One vector is turned by the same rotation once a step. Each row is the vector after some number of steps, and that number follows the row.
The counts run from 0 to 344.
[47,-18,-19,8,14,-27,11,-2,2,1,3,-30,26,12,-13,-38,-5,7,13,12,-3,20,-16,-23,-31,11,4,7,11,-2,8,-13,-11]
128
[-18,35,-3,-1,9,-5,5,10,-10,-14,-24,-11,20,-25,-1,17,13,-17,23,-30,19,-38,29,-21,16,-2,5,-17,-18,12,0,-12,17]
240
[-4,11,-14,-8,7,-18,39,27,-5,-44,-36,0,20,15,-8,-15,13,1,22,-16,-21,-19,19,9,-4,-1,11,-31,-14,-4,17,-9,-13]
38
[26,-24,8,-5,14,-29,-2,-11,4,-27,4,4,10,55,-9,-7,-32,-6,17,0,-30,26,-7,3,-26,2,-16,-11,8,10,8,3,-9]
89
[-31,22,-19,-18,8,2,40,7,-1,-1,-42,-16,15,-17,1,-35,20,12,6,7,-11,-24,7,10,16,-1,13,-15,-21,8,20,-7,6]
231
[-10,-24,18,-18,-15,-18,-1,-3,-4,-17,-10,-2,-13,45,-36,18,-21,-2,22,-3,-4,-5,27,30,2,22,15,1,-12,-13,-27,0,-4]
50
[-3,-15,-5,-14,11,-17,8,11,32,-14,-12,-16,2,36,-17,19,-9,11,-7,-15,-22,4,30,-22,-16,14,-16,-32,-13,-5,-5,-2,-18]
44
[46,19,5,-7,11,1,-37,2,13,-24,-1,-6,10,20,-27,13,-18,-15,1,12,19,-36,-24,4,7,-1,-12,0,16,-21,-7,2,-16]
324
[-13,7,9,-15,-19,-7,4,-11,-3,23,0,8,10,26,-16,39,-22,-2,-11,-2,-9,5,28,-41,30,2,-5,-31,-22,22,-25,3,8]
247
[-15,-12,5,5,-10,51,2,-8,-12,40,-9,0,-27,23,-2,-12,-16,5,-22,9,18,-9,-7,-3,-25,2,-17,7,1,14,1,29,22]
184
[25,-5,-7,-5,-11,8,11,-22,-12,-31,21,-6,18,-4,-18,25,11,-21,16,-11,-4,0,-5,-15,-7,-17,4,-17,35,-5,23,-14,-15]
92
[-13,-37,-13,-25,24,-24,-13,11,27,-11,20,3,-7,-33,-5,7,36,11,17,-10,-17,-8,16,35,-19,14,17,8,11,5,-1,1,-13]
65
[13,20,-21,-7,16,-23,-9,17,-2,-26,-35,-15,9,11,-37,1,-12,-2,15,-5,1,-21,13,-2,22,-5,17,-45,-8,10,-7,-10,-6]
280
[-21,5,5,-31,-16,-13,-3,-31,14,5,8,1,11,11,-29,29,-3,-4,-13,5,-20,-19,14,-11,29,12,-16,19,-22,0,-14,-5,16]
252
[-9,34,30,12,-16,18,16,-5,-3,11,12,-12,14,9,-8,1,-24,-2,-28,7,12,-12,1,-38,15,-1,-34,23,-37,-3,-25,9,16]
202
[-2,-21,-7,-28,2,-7,-14,-19,19,12,-17,-10,-12,51,-12,28,-10,5,13,-12,0,-18,8,22,4,37,-3,-35,10,-19,-16,-21,-7]
288
[-4,15,5,-2,3,-2,-22,20,9,-43,-1,10,-7,-21,-54,0,-22,15,-6,7,-8,-5,-15,33,14,-13,26,-5,-2,3,-7,19,-18]
68
[-10,27,6,8,-8,-6,20,13,3,-5,-5,25,20,4,17,41,19,1,0,-17,0,0,26,-56,21,-9,-7,-13,-19,10,-12,-6,-2]
3
[1,24,-5,-34,14,1,-24,18,10,-5,-25,14,11,12,-18,28,-21,-10,7,-7,22,-16,-1,1,30,8,14,-39,-7,13,-13,10,-10]
279
[29,-22,-7,-2,28,-5,-9,25,11,-8,14,-8,-13,-21,35,-7,15,18,8,8,22,24,7,17,-38,19,-13,2,17,-15,-4,-9,-28]
115
[26,15,-10,-17,-2,-5,8,-3,-13,-30,-8,-14,34,5,-27,17,6,-32,19,-8,-13,-43,19,-18,24,-12,15,-37,18,-8,1,-13,-4]
285
[-7,10,-14,2,-1,15,14,-24,16,12,12,-19,-10,-3,11,-8,-5,16,-39,18,-9,38,-37,13,-36,2,-30,22,-12,6,1,-18,-4]
148
[26,-2,-9,-28,37,10,-22,11,22,-27,-22,16,-4,27,2,5,-8,22,3,8,3,10,-17,17,-9,18,-20,-26,9,0,2,8,-36]
76
[-9,-20,5,9,-6,-14,-3,12,4,20,-5,21,-24,20,5,12,25,28,10,-39,0,-30,37,-20,8,16,-15,-7,-4,-9,-13,3,-5]
12
[-6,5,-4,4,-4,9,12,10,-26,28,14,-21,-5,-6,22,-15,2,-11,1,13,29,34,-8,37,-26,4,9,22,-15,-14,-25,-19,-3]
154
[5,-24,-23,16,-7,-18,-6,-12,11,-27,-3,27,-23,3,-9,15,-6,37,-3,-12,-37,-9,8,-3,-7,-24,-15,-40,10,26,1,-12,-20]
300
[14,-5,-21,44,-8,10,-3,5,-15,-47,2,2,-10,-23,-5,3,-9,0,16,-11,1,-20,-5,21,-40,-28,-10,-3,21,-6,6,-2,-7]
344
[13,-16,-22,-7,-2,-7,12,-5,-3,-18,10,-7,2,-18,-13,-22,1,10,1,54,-7,33,-13,47,-19,5,10,16,0,-7,-8,-12,-18]
109
[1,12,-9,8,10,5,14,14,-23,16,29,-2,-1,-31,52,-2,23,-12,22,-12,30,34,-12,19,-23,0,2,12,5,-12,-8,-28,-3]
155
[24,2,-5,-2,7,10,-11,27,-3,-32,-9,-34,-6,21,-35,-3,-6,-7,12,-18,27,-12,-5,20,-3,5,13,-20,17,-28,7,2,-31]
82
[7,-6,-6,-5,1,-1,-25,-8,-9,-11,28,12,-4,-45,-7,30,8,-9,25,21,14,36,-8,37,-24,-13,34,7,17,16,-4,-13,-5]
105
[-11,-21,19,-11,18,25,2,34,13,-14,-10,10,2,1,5,2,-6,5,-7,-12,-22,-33,29,18,-17,-12,-6,-25,-11,11,5,44,4]
30
[46,-11,12,-8,31,-10,-10,10,-3,10,45,2,41,-3,9,-6,-11,-13,20,10,2,29,-4,-18,-17,-12,10,7,20,-3,12,3,-5]
124
[5,0,-5,-8,23,-8,-22,15,27,-15,27,19,-9,-21,28,37,14,12,-10,-21,-13,-9,-13,20,7,-17,-23,-23,18,-5,2,-15,-24]
309
[-8,16,7,-5,-20,-8,15,-3,22,-4,6,23,17,23,18,20,16,7,-8,-28,-20,-25,8,-27,32,1,-40,12,-13,-24,-7,-14,-6]
8
[0,26,-8,15,2,28,33,18,-30,7,-4,1,1,-22,25,1,12,4,-12,0,22,9,19,-47,0,-23,-10,-23,-23,22,-8,-2,6]
196
[-9,26,-13,-11,14,-3,8,11,-4,-39,-54,9,9,22,-12,3,3,5,29,0,14,-26,12,17,9,3,15,-28,-10,3,-7,8,-11]
37
[-23,-8,20,-27,8,16,-4,30,10,-4,-30,28,-19,35,9,10,-10,12,-7,-14,-4,-19,12,36,-1,9,-6,-22,-10,0,0,34,-11]
31
[41,7,-20,17,11,-11,-12,-2,-5,0,-7,-27,10,12,-30,-35,-15,21,24,19,20,19,-29,-16,-11,2,14,-1,14,-2,-2,-12,-15]
127
[-1,-12,9,0,-1,-21,-22,4,5,-8,7,40,2,-11,2,24,13,1,28,-14,-6,-32,44,-25,3,-1,4,25,1,15,-2,24,26]
16
[-16,14,-14,-27,7,-25,4,-14,26,-22,-24,-16,12,15,-6,43,12,-21,29,-15,11,-19,6,16,0,36,9,11,-4,-19,-13,-26,-2]
46
